Each path below is one point turned by a fixed rotation once a step. After each direction that follows a path, write how fast that rotation turns it, in degrees per step (0 if it stays still).
Each turn is a multiple of 5 degrees from 10 to 175, or 0.
Each row of a path follows its step; steps can be skipped.
Path 1:
step 7: | -0.29 | +1.76 | -1.08 | -1.52 | +1.15 | -0.56 | -3.03 | -1.38 | -2.06 | -2.00 | -0.21 | +0.41 | +0.36 | -1.53 | -2.55 | -3.38 | -0.59 | +2.30 | +0.21 | +2.00 | -0.42 | +1.35 | +0.09 | +1.51 | +0.67 | +1.16 | +4.44 | +0.07 | -0.63 | -2.08 | -0.68 | -0.83 | -1.82 | +0.02 | -0.01 | +0.74 | +0.95 | +3.15 | +1.19 | +0.05 | +2.91 | +1.26 | +1.62 | -1.32 | -0.50 | +0.06 | -0.59 | -0.28 | -1.83 | +0.94 | +1.98 | -2.35 | +0.10 | -2.47 | +1.31 | +0.94 | +3.74 | -1.21 | -0.32 | -0.88 | -0.34 | +0.59 | -0.48 | -3.06 | -1.32 | -0.49 | -0.10 | -0.95 | +1.66 | +2.69 | +1.92 | -0.88 |
step 13: | -1.89 | +2.93 | +0.34 | -2.60 | -1.57 | +2.34 | +0.87 | +0.83 | -0.50 | -0.07 | +0.95 | +1.64 | +1.11 | +0.75 | -1.38 | -1.86 | -1.12 | -0.99 | +0.47 | -0.30 | +1.90 | -0.84 | -0.81 | +0.54 | +2.58 | +0.33 | -1.34 | -0.93 | -2.63 | -0.62 | +1.47 | +3.42 | -0.69 | +3.78 | -0.02 | -0.81 | -1.50 | +2.04 | -0.79 | -0.70 | -1.86 | -1.03 | -3.39 | -0.31 | -1.99 | +1.22 | -0.39 | -1.87 | +2.45 | -1.97 | -0.52 | -0.03 | +1.11 | -0.44 | +0.71 | -0.14 | +0.36 | +0.68 | -3.01 | +0.51 | +2.31 | +0.80 | -2.53 | +0.39 | -4.04 | -0.89 | -0.36 | -1.14 | -0.75 | -1.89 | -0.30 | -1.73 |
step 14: | +2.20 | +0.14 | -1.48 | +0.08 | +1.81 | -3.49 | +0.02 | -0.31 | +0.77 | +0.18 | +1.19 | +1.34 | +1.82 | +0.90 | +2.70 | +0.67 | -1.54 | -4.81 | +2.24 | +0.36 | -2.48 | -0.99 | -3.06 | +0.40 | -0.71 | +1.48 | -2.08 | +1.40 | -1.97 | -0.36 | -0.87 | -0.68 | -2.31 | -1.70 | -1.17 | +0.40 | -0.65 | +2.86 | -1.29 | -0.37 | +0.93 | -0.13 | -0.91 | -3.51 | -3.54 | +0.66 | -2.31 | +0.78 | +1.68 | +0.43 | +0.51 | +0.43 | -0.33 | -0.39 | +1.48 | +2.13 | -0.95 | -0.67 | +1.47 | -0.99 | -0.55 | -0.25 | -0.73 | -1.34 | +1.82 | +0.27 | -0.07 | -1.53 | -0.99 | -2.04 | +2.02 | -1.15 |
step 18: | +0.68 | +0.22 | +1.09 | -1.69 | +3.77 | -1.25 | -1.12 | -1.25 | -0.57 | -0.28 | +0.30 | +0.05 | -1.19 | +0.84 | -2.77 | -2.53 | +0.39 | +0.55 | -1.75 | -0.03 | -1.71 | -1.54 | -2.22 | +0.98 | +0.61 | -0.04 | -0.82 | -2.01 | +0.54 | +0.77 | -0.50 | +1.27 | -2.42 | +0.06 | -0.19 | +0.41 | +2.22 | -0.27 | +1.86 | +3.50 | -1.03 | -0.06 | -1.89 | -0.52 | -2.31 | -0.74 | -1.93 | -0.14 | -0.78 | -0.86 | +0.56 | +1.00 | +2.47 | -2.14 | +0.95 | -0.67 | +0.80 | +1.92 | +0.99 | -4.44 | +1.50 | +0.91 | -3.37 | +2.08 | -0.39 | +1.77 | -2.01 | -3.23 | +0.16 | -0.16 | +2.85 | +0.06 |
step 20: | +0.44 | +2.06 | -1.56 | -0.65 | +1.58 | +0.42 | -0.96 | +1.03 | -1.94 | -1.32 | +1.16 | -0.16 | -1.20 | -0.42 | +0.58 | -1.41 | +0.98 | +0.30 | +0.83 | +2.24 | -0.75 | +2.75 | -0.83 | -1.94 | +3.24 | +0.80 | +2.78 | +0.20 | -3.91 | +0.29 | -1.16 | -1.97 | +2.91 | -0.94 | +0.86 | +0.73 | +0.89 | +0.92 | +0.96 | +1.10 | -0.72 | -2.26 | +0.13 | +2.70 | +0.76 | +2.25 | -2.34 | -0.68 | -2.55 | +2.76 | -1.54 | -0.05 | +1.17 | +0.16 | +1.14 | +0.86 | -0.99 | -1.15 | +0.06 | -2.61 | +1.15 | -2.96 | +0.85 | +1.57 | -1.50 | -1.59 | -2.08 | -2.89 | -1.28 | +1.91 | +1.12 | +0.19 |
step 24: | -1.51 | +1.16 | -1.83 | -0.35 | +4.23 | +1.09 | +1.40 | +0.54 | -0.06 | -1.24 | +1.80 | -1.92 | +1.97 | +2.56 | +0.56 | +0.31 | -2.05 | -0.24 | +0.26 | +3.97 | +2.57 | -0.32 | +0.25 | -1.79 | +2.90 | +0.08 | +1.71 | -1.58 | -1.23 | +1.15 | +0.00 | +0.62 | -2.62 | -0.21 | +0.77 | -1.07 | +0.02 | -0.55 | -0.40 | -1.93 | +0.35 | -1.35 | +0.73 | +0.38 | -1.56 | +0.58 | -0.88 | -1.60 | -0.66 | +0.14 | +2.36 | -1.19 | -2.69 | +0.68 | -0.99 | +2.40 | -0.95 | -3.33 | +0.05 | +1.73 | +3.56 | +1.93 | -1.97 | -2.87 | -0.80 | +0.06 | -0.15 | -0.68 | -2.21 | -0.66 | +0.76 | +0.39 |
step 27: | +2.91 | -0.88 | +1.86 | +1.03 | +1.16 | +0.14 | -3.41 | +0.64 | -0.95 | -3.17 | +3.19 | -0.23 | -0.29 | -2.21 | +1.08 | +2.35 | -0.04 | -0.55 | -1.95 | +0.09 | -1.98 | +0.26 | -1.27 | -0.25 | +0.01 | +2.15 | +1.85 | +1.60 | -0.56 | +1.31 | -2.03 | -2.45 | -1.16 | +0.23 | -0.55 | -1.02 | -2.73 | -0.62 | -1.23 | -2.28 | +0.37 | +0.73 | +2.18 | -1.69 | -3.80 | -0.60 | -1.07 | -0.40 | +2.24 | -2.87 | -0.05 | +0.59 | +0.91 | -4.36 | -0.12 | +0.16 | -0.79 | +0.42 | +0.70 | -0.86 | -1.54 | -0.67 | +0.78 | +2.46 | -1.38 | -1.10 | -0.54 | +1.30 | +0.26 | -1.00 | -0.48 | -2.24 |
step 28: | -0.78 | -1.72 | +1.17 | +0.10 | +2.57 | -0.18 | +0.28 | -0.08 | -1.82 | -1.66 | -0.16 | +2.47 | +0.54 | +0.43 | +1.68 | -2.17 | +2.37 | +1.03 | +3.37 | +1.85 | +0.26 | -2.34 | -1.77 | -1.10 | -0.06 | +2.14 | +3.57 | -1.81 | -0.28 | +0.53 | -0.99 | -2.78 | +0.47 | +0.64 | +0.25 | -2.42 | +1.56 | -2.49 | +3.45 | +0.55 | -1.08 | -2.40 | -1.33 | -0.83 | +0.79 | +0.49 | -0.53 | -0.47 | -2.24 | +2.39 | +1.70 | -0.89 | -1.36 | -3.69 | -0.71 | +1.88 | +0.42 | -1.93 | -0.14 | -1.31 | -1.19 | -1.59 | -1.71 | +0.62 | +0.12 | -0.09 | +0.80 | +0.39 | +0.79 | +1.99 | -1.21 | +2.35 |
step 36: | -2.42 | +0.43 | +0.38 | -2.58 | +0.17 | -0.37 | +0.17 | -0.44 | -0.08 | +0.07 | +1.36 | +2.35 | +0.25 | +1.64 | -1.38 | -1.07 | +4.49 | +0.51 | +0.84 | +2.70 | -0.80 | +0.47 | +1.56 | -0.78 | +0.48 | +1.02 | +0.86 | +0.50 | -3.63 | -0.45 | -0.98 | +4.02 | -3.62 | -0.84 | -1.21 | -2.16 | -0.90 | -0.74 | +0.35 | -0.08 | +0.26 | -0.92 | +0.05 | -0.95 | -1.08 | -2.09 | -2.38 | -1.77 | -0.47 | -0.85 | +3.03 | -2.34 | +0.68 | -2.88 | +0.24 | +2.75 | +0.53 | -2.23 | +1.57 | +0.17 | -0.96 | +1.39 | -0.73 | -0.92 | +0.63 | +3.32 | +1.74 | +0.48 | +0.11 | +1.01 | +0.07 | -0.41 |
| -0.53 | +0.01 | -0.12 | -0.07 | +0.26 | +0.48 | -0.35 | -0.59 | +0.22 | -0.09 | +0.01 | -0.44 | -0.11 | -0.19 | -0.01 | -0.47 | -0.20 | +0.10 | +0.07 | -0.10 | +0.02 | -0.21 | -0.25 | +0.35 | -0.78 | +0.38 | +1.11 | -0.28 | +0.03 | -0.35 | +0.49 | +0.28 | +0.39 | +0.03 | +0.02 | +0.07 | +0.56 | -0.36 | -0.16 | +0.45 | +0.16 | -0.41 | -0.51 | +0.43 | -0.15 | -0.73 | +0.28 | -0.63 | +0.27 | -0.95 | -0.45 | -0.17 | -0.08 | +0.10 | -0.09 | +0.21 | -0.04 | +0.75 | -0.32 | -0.14 | +0.94 | +0.35 | +0.32 | -0.52 | -0.03 | +0.20 | -0.32 | -0.30 | +0.13 | -0.49 | +0.06 | -0.09 |
135
| +0.28 | +0.28 | -0.42 | -0.18 | +0.53 | +0.27 | -0.15 | -0.29 | -0.15 | +0.13 | -0.58 | +0.44 | -0.34 | +0.41 | +0.08 | +0.97 | +0.36 | -0.32 | -0.20 | +0.37 | -0.36 | +0.47 | +0.27 | -0.30 | -0.38 | -0.14 | +0.14 | +0.34 | -1.05 | -0.58 | +0.25 | +0.72 | +0.11 | -0.41 | -0.08 | -0.31 | -0.01 | +0.14 | -0.29 | +0.31 | -0.06 | -0.12 | -0.33 | +0.44 | +0.14 | +0.77 | -0.01 | +0.07 | +0.45 | +0.29 | -0.28 | +0.00 | +0.39 | -0.19 | -0.30 | +0.00 | -0.07 | -0.26 | -0.08 | +0.45 | -0.10 | -0.33 | +0.71 | +0.09 | +0.52 | +0.00 | +0.00 | +0.15 | +0.02 | -0.72 | +0.99 | -0.30 |
65
| -0.43 | -0.11 | -0.95 | +0.06 | +0.43 | -0.27 | +0.51 | -0.56 | -0.06 | +0.40 | -0.40 | -0.24 | +0.39 | +0.41 | +0.16 | -0.13 | +0.27 | -0.07 | -0.11 | -0.56 | +0.24 | +0.15 | -0.49 | -0.55 | +0.56 | -0.10 | -0.42 | -0.04 | +0.04 | +0.35 | +0.14 | -0.67 | +0.21 | -0.27 | -0.73 | -0.48 | +0.10 | -0.31 | +0.47 | +0.43 | +0.43 | -0.29 | +0.11 | -0.29 | -0.16 | +0.25 | -0.18 | -0.79 | -0.65 | +0.02 | -0.16 | +0.21 | -0.03 | -0.07 | -0.18 | +0.88 | -0.21 | -0.01 | +0.30 | -0.59 | +0.21 | +0.15 | +0.18 | +0.12 | +0.04 | +0.42 | +0.05 | -0.09 | -0.54 | +0.20 | +0.86 | +0.52 |
175
| +0.23 | -0.47 | +0.06 | +0.40 | +0.82 | -0.23 | -0.27 | +0.58 | -0.80 | -0.19 | -0.16 | +0.08 | +0.13 | -0.41 | -0.46 | +0.24 | -0.15 | -0.60 | +0.10 | +0.48 | +0.20 | -0.32 | -0.29 | +0.04 | +0.20 | +0.34 | -0.26 | +0.16 | +0.17 | -0.23 | -0.52 | -0.39 | -0.15 | -0.66 | +0.26 | +0.45 | +0.20 | +0.04 | +0.18 | +0.14 | -0.22 | +0.42 | +0.12 | +0.30 | -0.06 | +0.51 | -0.40 | +0.11 | -0.17 | +0.41 | +0.01 | -0.15 | -0.01 | +0.29 | +0.21 | -0.49 | -0.38 | +0.97 | +0.11 | +0.26 | +1.10 | +0.50 | +0.18 | -0.29 | +0.23 | -0.22 | -0.33 | -0.88 | -0.07 | +0.46 | +0.51 | +0.10 |
170
| +0.10 | +0.44 | -0.01 | -0.31 | -0.07 | +0.17 | +0.11 | -0.08 | +0.56 | -0.02 | +0.07 | -0.39 | +0.72 | +0.55 | +0.12 | +0.19 | -0.09 | +0.15 | +0.53 | +0.36 | -0.12 | -0.09 | -0.06 | +0.73 | -0.41 | -0.27 | +0.06 | +0.18 | +0.29 | +0.53 | +0.29 | +0.24 | +0.03 | -0.35 | +0.07 | +0.11 | +0.03 | +0.10 | +0.11 | -0.57 | -0.15 | +0.31 | +0.30 | -0.36 | -0.47 | +0.00 | -0.38 | +0.42 | -0.79 | -0.21 | +0.38 | -0.46 | +0.18 | -0.22 | +0.73 | +0.34 | -1.11 | -0.04 | +0.04 | +0.67 | -0.18 | +0.57 | +0.59 | -0.66 | +0.42 | +0.34 | -0.52 | +0.67 | +0.25 | +0.04 | +0.48 | +0.06 |
145
| +0.13 | +0.28 | +0.46 | -0.94 | +0.04 | +0.30 | -0.05 | -0.64 | -0.70 | +1.06 | -0.22 | -0.20 | +0.21 | +0.06 | +0.26 | -0.63 | -0.15 | -0.28 | -0.28 | -0.32 | -0.53 | -0.73 | -0.44 | +0.10 | +0.02 | +0.34 | -0.65 | +0.65 | +0.17 | +0.31 | -0.09 | +0.24 | +0.05 | -0.51 | +0.33 | +0.11 | -0.16 | -0.34 | -0.17 | +0.07 | +0.09 | +0.42 | -0.22 | -0.37 | -0.41 | -0.44 | -0.37 | +0.33 | +0.37 | -0.06 | -0.41 | +0.66 | +0.29 | -0.35 | -0.56 | -0.53 | +0.01 | -0.08 | +0.07 | +0.42 | -0.29 | +0.39 | +0.31 | +0.23 | -0.39 | -0.23 | +0.00 | -0.27 | -0.36 | -0.40 | -0.13 | +0.32 |
85
